One vector is turned by the same rotation once a step. Each row is the vector after some number of steps, and that number follows the row.
The counts run from 0 to 129.
[125 158 104 103 132 125  87 132 114 103 118 124  93 171  92 144 146  95
 155 140 136 123 138 113 109 109 129 113 135 138  99 124  59  76 101 148
 122 120 103 118 186 121 166 118 176 123  84 110 112]  74
[120 168 113 106 140 109 142 104 131 102 122 110 111 136 113 146 167 104
 133 131 143 161 131 119 132 133 109 108 133 103 112 125  60 101 114 115
 132 104  71 141 190 108 176 116 167 106  69 132 103]  62
[123 147  95 132 135 114 102 129 122 118 136  99  89 158  97 157 145  86
 140 129  98 141 117 117 116 138 105 145 152 128 139 124  57  90 115 143
 123 127  98 141 202 129 152  84 155  96  89 105 110]  116
[ 98 146 126 125 132 110 127 123 129 127 130 130  76 144 112 147 155  86
 153 167 136 170 133 129 121 133 113 108 147 152 103 114  73  99 115 126
 131  97  78 121 158  82 170 130 177  91  77 135 117]  17
[126 179 114 121 149  94 108 113 121 113 135  88  91 163 114 152 135 100
 143 143 107 150 117 117 115 115 131 133 147 135 154 141  58  85 113 127
 117 115 101 127 182 128 161 115 169 103  77  89  98]  122
[116 133 113 111 148 128 125  98 118 127 142 111  89 156  80 117 155  86
 138 156 119 131 163 114 105 143 109 111 130 135 107 120  72  95 111 148
 128 120  82 124 176 106 161  79 172  90  82 121 114]  26
[128 170 112 103 141 111 140 105 130 107 128 108 107 133 116 143 167 101
 132 129 139 168 131 116 133 140 117 109 134 103 112 125  62 104 117 116
 133 101  69 144 186 108 176 112 166 104  70 128 100]  61
[128 136 113 150 133 106 110 170 119 107 123 120 114 158  97 173 140  92
 157 115 140 181 124 121 123 137 113  95 143 118 105 113  64  75 114 115
 152 101 113 136 172 121 164 124 175  97  90 106 113]  5
[118 180 121 128 154  84 116 121 126 112 135  83  97 162 118 152 138 100
 152 145 114 154 124 118 117 109 127 129 145 138 153 139  58  87 110 120
 114 104  99 126 174 127 160 129 168 104  81  95  99]  124
[133 129 125 148 154 103 111 151 103 131 133 103  89 167  88 137 127  84
 152 142 113 172 152 110 106 143 128  92 146 147 114 126  72  75 117 135
 143 111 116 128 152 118 161 110 175  91  93  87  99]  86
[118 144 133 135 157  93 135 124 121 131 152 112 100 152 106 140 144  96
 147 149 128 184 147 117 116 138 134  82 127 131 119 128  85  88 124 105
 148  97 100 115 145 108 164 117 193  72  78  99 109]  92
[114 142 102 141 148 102  91 148 123 126 166 102 104 165  98 160 142  91
 163 124 102 139 144 110 113 120 119 118 119 128 136 126  69  77 119 129
 128 110 116 115 182 150 141  88 180  92  95  94 119]  39
[119 152 120 119 122 107 108 132 118 130 131 137  73 137 116 154 148  92
 150 149 138 185 119 123 120 140 134  94 146 144 106 116  77  93 123 128
 136  98  97 122 158  94 177 123 194 101  73 119 110]  13
[119 139 113 106 154 125 127  94 123 118 146 110  94 166  79 119 153  94
 136 154 118 126 160 115 104 132 114 114 122 127 112 126  72  91 110 138
 132 126  86 117 178 112 160  80 176  79  81 112 118]  28
[125 129 122 155 152 108 108 161 109 120 122 103  95 181  84 146 127  81
 160 143 115 160 148 116 106 129 115 107 154 153 109 123  63  71 104 136
 137 111 112 127 157 117 157 123 164  92 100  93 108]  83
[126 151  95 128 137 111 100 125 119 120 137  97  83 157  99 157 142  87
 139 129  99 143 117 115 116 135 112 142 151 130 143 127  56  89 117 144
 121 129 101 140 199 131 153  84 159  99  86 101 105]  117
[110 176 126 138 159  83 119 130 126 115 136  79 106 160 120 151 141  97
 162 145 117 156 138 118 121 112 120 124 145 138 150 138  56  86 107 120
 111  92  97 131 168 127 161 135 164 110  85  99  98]  126
[132 171 107 118 144 101 102 116 119 118 137  92  85 160 109 151 138  97
 136 139 103 149 114 114 112 126 130 135 149 134 151 135  58  87 117 137
 119 123 103 132 189 130 159 101 167 102  80  91  99]  120
[123 152 113 124 144 119  99 142 119  99 116 118  97 191  89 149 132  93
 158 151 130 138 135 120 110 103 125 119 144 150 101 122  62  68  94 133
 132 121  99 116 169 113 161 140 166  99  88  98 118]  78
[124 143 132 133 157  94 131 124 116 131 150 111  94 153 103 137 139  96
 145 149 125 186 147 115 113 139 138  81 130 133 119 129  85  85 125 108
 147 100 102 116 146 111 163 115 191  76  78  94 106]  91
[118 155 109 143 147  98 124 152 129 130 147  96  98 140 127 150 159  76
 167 125 108 189 137 106 142 154 117 120 154 129 125 115  69  98 116 113
 138  92  72 154 165 120 154 122 146  97  91 108 111]  52
[122 150 115 123 119 106 103 140 115 128 131 134  73 136 116 156 145  91
 150 144 139 187 120 120 120 145 133  92 146 140 105 115  75  92 127 129
 139  99 102 126 161  98 176 119 193 104  75 116 108]  12
[114 153 121 116 123 108 113 127 120 127 131 136  72 138 118 151 150  91
 150 157 137 183 119 123 120 138 131  98 145 146 105 116  78  94 123 125
 137  96  91 122 159  90 176 128 190  98  72 121 111]  14
[109 174 128 139 161  85 120 136 125 116 135  78 109 157 119 147 144  94
 166 142 118 157 145 115 123 113 115 118 143 141 145 135  54  89 107 122
 112  87  96 132 166 129 159 135 162 115  89 104  99]  127
[127 162  99 126 146 102  84 144 127 130 170 107  92 162 118 155 144  89
 167 127 100 160 133 101 124 122 146 117 129 130 136 125  79  80 120 118
 134 109 103 118 167 143 145 109 179  94  88  82 122]  43
[104 153 110 121 132 111 122 127 125  99 116 114 115 143  96 157 165  97
 148 128 147 136 140 123 120 124  89 115 129 114 105 122  51  96 110 139
 118 100  89 135 202 122 169 106 167 121  81 144 106]  67
[128 142 112 133 120 105 100 152 111 127 130 129  80 135 110 161 144  89
 151 131 136 190 120 120 118 147 129  90 146 135 107 114  72  86 128 130
 141  97 111 129 166 109 174 113 192 109  82 112 107]  10
[106 137 113 129 158 109 122 115 133 107 153 105 117 180  82 149 146 101
 142 145 117 125 150 123 105 109 103 124 117 120 126 127  69  81 109 117
 132 122 101 110 185 128 148  94 174  67  84 107 124]  33
[104 152 125 120 129 110 122 124 125 125 131 133  76 142 115 150 153  89
 153 165 137 175 127 127 121 135 120 104 145 150 102 115  75  98 117 124
 133  97  82 121 157  85 172 130 183  92  73 130 116]  16
[119 169 107 132 149  98 103 148 136 122 162 103  95 159 134 158 147  86
 170 134 105 178 128 106 136 125 140 124 141 134 133 118  76  88 113 101
 139 102  83 129 160 129 147 135 164  84  87  89 125]  47
[143 151 108 129 147 113 115 152 126  95 125 117 125 174  97 161 142 101
 154 114 142 167 134 112 124 121 129  99 135 107  99 119  68  68 104 102
 158 112  99 132 172 126 157 132 171  93  85  92 116]  1
[124 156 110 115 141 122  95 139 118  98 118 120  94 187  90 148 134  97
 157 148 133 132 135 117 108 103 128 119 140 146  99 125  62  70  95 134
 129 122 100 115 173 114 161 136 170 103  86 101 117]  77
[ 99 133 106 126 137 116 115 129 132 137 168 129  96 128 107 141 173  81
 163 132 124 159 158 111 127 150 113  99 117 118 106 109  83 103 125 129
 139  90  81 126 174 119 150  82 186  93  83 133 126]  101
[105 138 112 137 157 107 121 124 133 109 153 103 117 180  83 154 145  99
 148 139 114 127 149 125 108 109 101 125 115 120 128 127  68  81 109 119
 130 120 104 110 186 133 145  93 174  71  87 107 124]  34
[128 135 111 148 126 103 104 168 116 117 125 124 101 145 102 171 142  90
 155 117 137 187 123 120 119 144 115  95 146 124 106 113  65  79 123 125
 149  98 116 135 171 118 168 115 183 104  89 111 110]  7
